One turning vector, and how many steps it has turned
The counts run from 0 to 166.
[ 21  11  12  27   3 -34   2   4  -5  -6  30   2 -18 -21 -21  -3  -9  -9
 -57  15  -8  33  14  13  21 -20 -27   2   8 -19 -24  20  -9   6   8  -2
  46  24   9   1 -10  -6 -19  14  -4   1  20   4  13  -5  30  35 -31 -14
  35  -8  11 -13 -29  -3 -22  -4  11  11   6 -23   6 -13  -5  -4]
33
[ -6   0 -11   8  11  -1 -40  23 -30  -5 -36 -16  11 -21   0   8 -30  -4
  13  -6 -16   6 -22  -1 -12  -3  12  -4 -38  -7  -8  11  -6   5   1 -19
   7 -25   2 -10 -38 -15  -1   1  28  26   7   0 -11 -13  -1  18   8  26
 -35   3  24  17  34   6  32   3  -8  29  23  29  -4   6   3   1]
9
[  2 -23  24  -6 -41 -13   1 -16  -5   5  -3  -8  -1  25  38   4  18  27
  -6 -16  31   1   6 -11  -1   9   8   5  10 -11  12 -11  -3  13 -11  32
   0 -25   2   7   7  37  12   9  -2 -38   7   5   3   2  14  -9   2 -46
  37  27 -19  -9 -18   0  -3  12 -14 -20  -2 -17 -27  24 -11  -5]
127
[  9 -25  21  -2 -23 -17  -3 -12 -13  10  -7  -9   5  15  50   1  11  21
 -14 -24  25  12   2 -17   3   7   9   3   7 -11  10   0  -3   2 -16  28
  15 -22   9  11 -13  36   9  13   4 -33  17   6   4 -13  23   4  -9 -53
  32  32 -12 -13 -10   5   8   6 -13 -10  18 -29 -10  13 -13   9]
126
[-24   3   8 -18  -7   8 -22   8   4   2 -19 -20 -20  -9 -16  18 -15  10
  33   0 -11  -9 -10  12 -20  21   6  12 -26  -2  13 -13  -3  10 -16   8
 -20 -37   3   3  -7  26   8  -2  26 -13 -10   6 -18  19 -26 -37  35   5
 -27   8   0  30  26   4  35 -14 -21  -7  -8  12 -14  22  -4 -12]
14
[ -3  -4   9  -9  27  -2 -30   8  -9  10  -7 -25 -11 -29   6  -1 -23   7
   3 -17  -6  18 -20  13   0  10  10  -4 -19   7   2   8   7   0 -16 -11
  18 -16   6   8 -46  28  20  29  44  -5  13  30 -10  -6 -19  -2  13 -19
 -24  -9   5   2  30   2  47 -21 -24   5  14   0  26  12 -19  22]
17
[ 25  15 -15   4  -1 -28 -11 -33  -8  10  12  15 -18   9  12   6   2 -14
 -16  -2   7 -13 -25   7  17 -33   0  11   6   4 -15  19 -10  17  14 -13
  40   9   6 -16 -13 -30   9   8  11  48   2  15  -3 -15  20  -2 -27  49
   3 -32  -4 -37   4   4  -8  27  10  -5  12   9  13  29  -5   7]
139
[-15   9   9  18   4   8   8  33  20 -17  20   7 -33   2 -44  19  -2 -18
  12  32 -14  -6   8  35   7 -17 -27  16   7  -2 -14  -9 -19   4  30  -4
   0  16  -4  -3  14  13 -14  -1  10  24 -11   1   4  35 -29 -24   8  40
   8 -23  -2  21  -9 -16   1 -26  -3 -16   4  23  -9  -4  12 -20]
106
[ 13   6 -27  16   8 -12 -30   2 -28  -1 -31 -11   2   1  -5  12 -10 -11
  -9   0 -17  -3 -19   2  13 -35 -16  12 -22  -8 -27  14 -13  18  20 -14
  18   3   8 -20 -16 -42  -7 -11 -11  41  -3  -5   6 -19  17  27 -11  42
 -21  -4  23   1  18  -1 -10  26  -2  14  14  33 -11  15   0  -9]
1
[-13  -9  20   3 -26  11 -14  -2  -4 -10  -9  18   7  27  37  -5 -14  16
  17 -15  15 -29 -10 -40   3  28  47   2 -19  -9  32   3 -26 -13 -13  -4
   7 -39 -18   1  -2  20   3  13  33  -4   9   8 -20   8   5 -10   5 -21
  23  37  -3   5 -10   1  -8  24 -10   2  13 -14 -24   7 -16  -6]
50
[-19   6  22  -9   2   2   7  -9   9  -4  12  23  -7  22  43 -29  -9  15
   6 -23  16 -23  -7 -33   6   6  37   2   2  15  16  17 -23 -15  -4 -17
  18   0 -30  24 -10  36  14  38  35   8   9  27 -10   7   8 -24  -7 -21
  11  -1 -10 -16   6   0   9   0  -1 -13  14 -20  15  25 -22  17]
57
[  7 -31 -12 -20   4   4 -36  -6 -37  20 -34 -28  33 -10  28   8   3  12
 -18 -17 -24  17 -12 -20   6   9  10   8  -8  -3 -10   9 -12   0 -18  -8
  -8 -21   8   2 -26  -7  10   3  21   1  16   6   5 -51   2  40 -13 -24
 -17  24   7   4  30   7  13  17 -12  15   1  -3 -16   9 -13   0]
86
[ -8 -17  -9 -25 -21  14 -19  -7 -10   3 -33 -23  32  -4  -5  21  10  12
   6   3 -31 -10  -8 -11  -8   8  -3  17 -15 -14   4 -12  -8   5 -11  34
 -34 -34  20  -3  25 -17  -2 -33  -9 -15 -12 -23   6 -21  -6  15  15  -6
 -16  32   5  35  15   8   3  14 -14   8 -19   2 -43  13  -2 -33]
83
[  5  -1   8  13 -34   4 -17   2   2  -7  -9  10   4  22   0  22   2   5
   8  26  -3 -25  -9 -16  -2  12  16  11 -15 -29  25  -6 -17  -9 -14  17
   0 -39   4 -21  20  -7 -11 -26   7  -5  -4 -17 -18  16   6  -5   7  12
  28  36  12  26 -26  -3 -26  31  -9  11   0  -7 -46  -4   5 -35]
44
[ -3   4   5 -53   3  -2 -23 -18  15  19   9 -20   8 -42 -20  12 -12  11
  10  -4 -19   3 -18  28 -17  14  -4   9 -21  12   4  16  16  -1 -33  26
 -11 -21  24   3 -10   4  19   3  23 -24   1   0   1 -25 -24   1  11 -11
 -35   3   5  25  28  18  44  -7  -7   0 -15 -18  12  15 -13   4]
161
[-38   3  12  -3  -9  -1 -11  32  -5  -4 -24 -10  -8   2  -3   6 -23  20
  34   1  -7 -13  -5  -4 -23  19  13   2 -25 -17  12 -24  -5  14  -6   5
 -20 -35 -16   9   1  35  -3   5  21 -19 -17  11 -12  25 -20 -22  38  -3
 -20  19   3  31  19  -8  21 -15 -27  12 -11  15 -23  20  -6 -12]
13
[ 28 -20   5 -11 -14   1 -40 -17   2  15   1 -18   6 -24   9  34  11  -1
  10  -2  14  17 -13  23   0  -3   2  14 -11 -15  11  12  16  -3 -28  40
   0 -29  49 -22 -19  10  17  -9   6 -33  20 -19   0 -27 -13  15 -11 -11
  14  13   6  12  -9  18  33  14 -22 -10  22 -14  -6   5  -6   2]
123
[  3  -7  13  11 -25 -37  21 -30 -14   6   2   5 -17  41  42 -15   5  22
 -24 -15  17  -9   1 -21   8 -10   3   8  18   2  -8   2 -16  23   5   3
  28  -4  -7  15   4  22   6  18   5   9  -2  19   2  -2  31 -15 -13 -19
  26  -5 -25 -44  -5  -7 -23  24   3 -14   5  -6   1  32 -14   3]
134
[  7  15   2  22  29   0 -16  32  12  -9  17   6 -16 -23 -37  22 -17 -32
  -5  21 -16  16  -7  39  11 -25 -26   5  -7  -4 -20  20  -6  -2  25 -14
  17  22  14  -8 -17  -8 -14   8  16  25  16  -4   5   9 -22   8 -11  39
   6 -29  13  14 -10   0  21 -16  -5   2  34  18   8  -8  15  -1]
108
[-35  35   2   3 -14 -11  -2  27  10 -24 -22  16   2  17  -8 -41 -34   1
   9   3   2 -34   6 -20 -20  -4  -6  -8 -39 -12  10  -4  -5  -1   9 -15
  12  -5 -28  13   9   5 -28   1   7   5 -16 -14  -3  32  24   4  23   7
 -15  21  29  33   5   2 -17   4   2  23  17   3  -9  16  -9 -14]
150
[  5   2   6 -27   2  18 -30 -31  14  13  10  14 -14   2  19  20   0  -8
  27  -7  -2 -20 -31   2   7   8  34  13 -14  17  21  20  -9 -22 -16  -8
   0 -30   9 -19 -20  -4  31  18  45  15  -1   8 -23 -13 -23 -28 -15  18
   1  -4  -2  -4  12  10  27  28  -8 -14   9  -6   3  14  -4  14]
54
[-38  13   6 -15  -2  -6  -6  17   4 -16 -19   3  24 -12   5 -48 -26  18
   8 -14  -2 -18   9 -27 -20  19   8 -14 -26  -5  15   3   5  -3 -18  -2
  -5 -16 -17  27 -12  29 -14  15  13 -31   4  -3   4   1  11  10  21 -42
 -16  29  23  36  22  18  16 -19  -7  22  10 -13   2  17 -20   5]
157
[-33  10  17 -37 -13   1  -5   0  25  -5  -4 -13   7 -14 -27 -13 -15  18
  20   2 -15 -23   0   2 -28  24  -3   9 -23  -2  21  -6   9   1 -20  23
 -22 -23   9  17  13  23   0  -9   8 -36 -15  -8  -2   2 -13 -11  32 -22
 -30  21  13  42  19  17  23  -9  -5   0 -21 -17  -7  22 -16  -5]
159
[-21 -19  10   8  -1  -1  19  14 -26   9  -8 -10 -15  27  23   5   7  22
  -9  -4 -18   0  -1 -12  13   9  11   8  20  13 -26 -15 -36  16   8 -16
  -2  -1 -30  27   4  36  22  28  23  15 -12  48  -5  16  -8 -21   2 -23
   4  -1 -25 -16  21 -28 -13 -17 -11 -14 -28  20 -19  24 -12 -10]
96
[-16  14  17 -53 -13  10 -23 -16  23   9   0 -12   4 -28 -26   5  -7  11
  19   7 -17 -16  -6  19 -25  17   3  11 -23   8  13   3  13  -4 -29  30
 -23 -24  21   7   6  14   5  -8   8 -28  -7  -8   2  -5 -26 -13  20 -12
 -30   7  11  34  25  18  33 -11  -9  -3 -28 -21   2  18  -9  -7]
160
[ 13  12   6  14 -32 -12  -4   4   9  -8  17  -1 -13   3 -42  24   4 -17
 -19  40 -18  -6   3  16  10  -9 -21  22   0 -29  -4  -4 -10   8   6  23
  11 -15  21 -26  34 -22 -22 -32 -15  -4  -5 -19   1  13   3   8   3  23
  27  11   5  20 -34  -5 -37  20   0   4  -9 -15 -29 -10   5 -33]
37
[ -2  -5 -10  -3   5 -11 -23  13 -20  -5 -18 -19  46 -15   9 -17  -2   6
 -18  -5 -14   6   7 -24  -6 -10  -8   2 -16  -4 -20  16 -11 -15   0  -1
   3   7  10  11 -19 -21 -20  -8  -5  -3  21 -25  30 -46  29  64 -16 -24
  -4  21  33  20  11  15 -10   1   1  30  13 -10 -11   0  -6  -9]
79
[ 35   4  -4  17 -11 -14 -26  -2  -6  -1   9   5   5 -19 -23  31   2 -21
 -30  23 -15  17 -20  12  15 -12 -11   9  -8 -26  -7  20  -2  -9  -1  11
  26  -8  31 -30  -6 -41 -17 -13   2  10  22 -16  -6 -16   6  37 -24  22
  27   5  24  11 -25   4 -19  28   1  18   7 -11  -9 -17   5 -15]
39
[ -7   7  16 -17  10   3  -9 -22   4   5  15  18  -2  10  41 -17 -16   5
  11 -16  19 -18 -18 -18   6   5  36  -1  -7  22  15  23 -17 -18 -13 -27
  23  -8  -7   9 -33  21  23  40  48  14  12  26  -9  -3  -2 -16 -17 -10
   6  -6  -3 -14   5   7  24   9   2 -12  14 -20  11  20 -12  25]
56
[-17   4   5 -26   8  11 -34   6   7   9  -9 -20 -18 -27 -18  23 -14   7
  25   0 -15   6 -25  27 -15  19   3   6 -23   5   5  -7   6  11 -20  10
 -11 -36  16  -4 -13  17  15   1  32  -9 -10  13 -13   3 -37 -24  30  17
 -29  -3   4  21  27   5  45 -10 -24   0  -1   9   0  15  -4   0]
15
[ 31 -16   8  -7  -7 -28 -12 -42 -18  17  10  -8 -12  11  40   5  13   9
 -24 -21  14  16 -17   6  20 -17   6   6  16   5 -10  18  -6  14  -5   6
  31  -6  16  -6 -26  -3  26  21  15  12  14  26   0 -25  17   3 -29 -12
  19 -14 -21 -47  -5  -3   3  26  -7 -12  13  -9  12  23 -18  19]
132
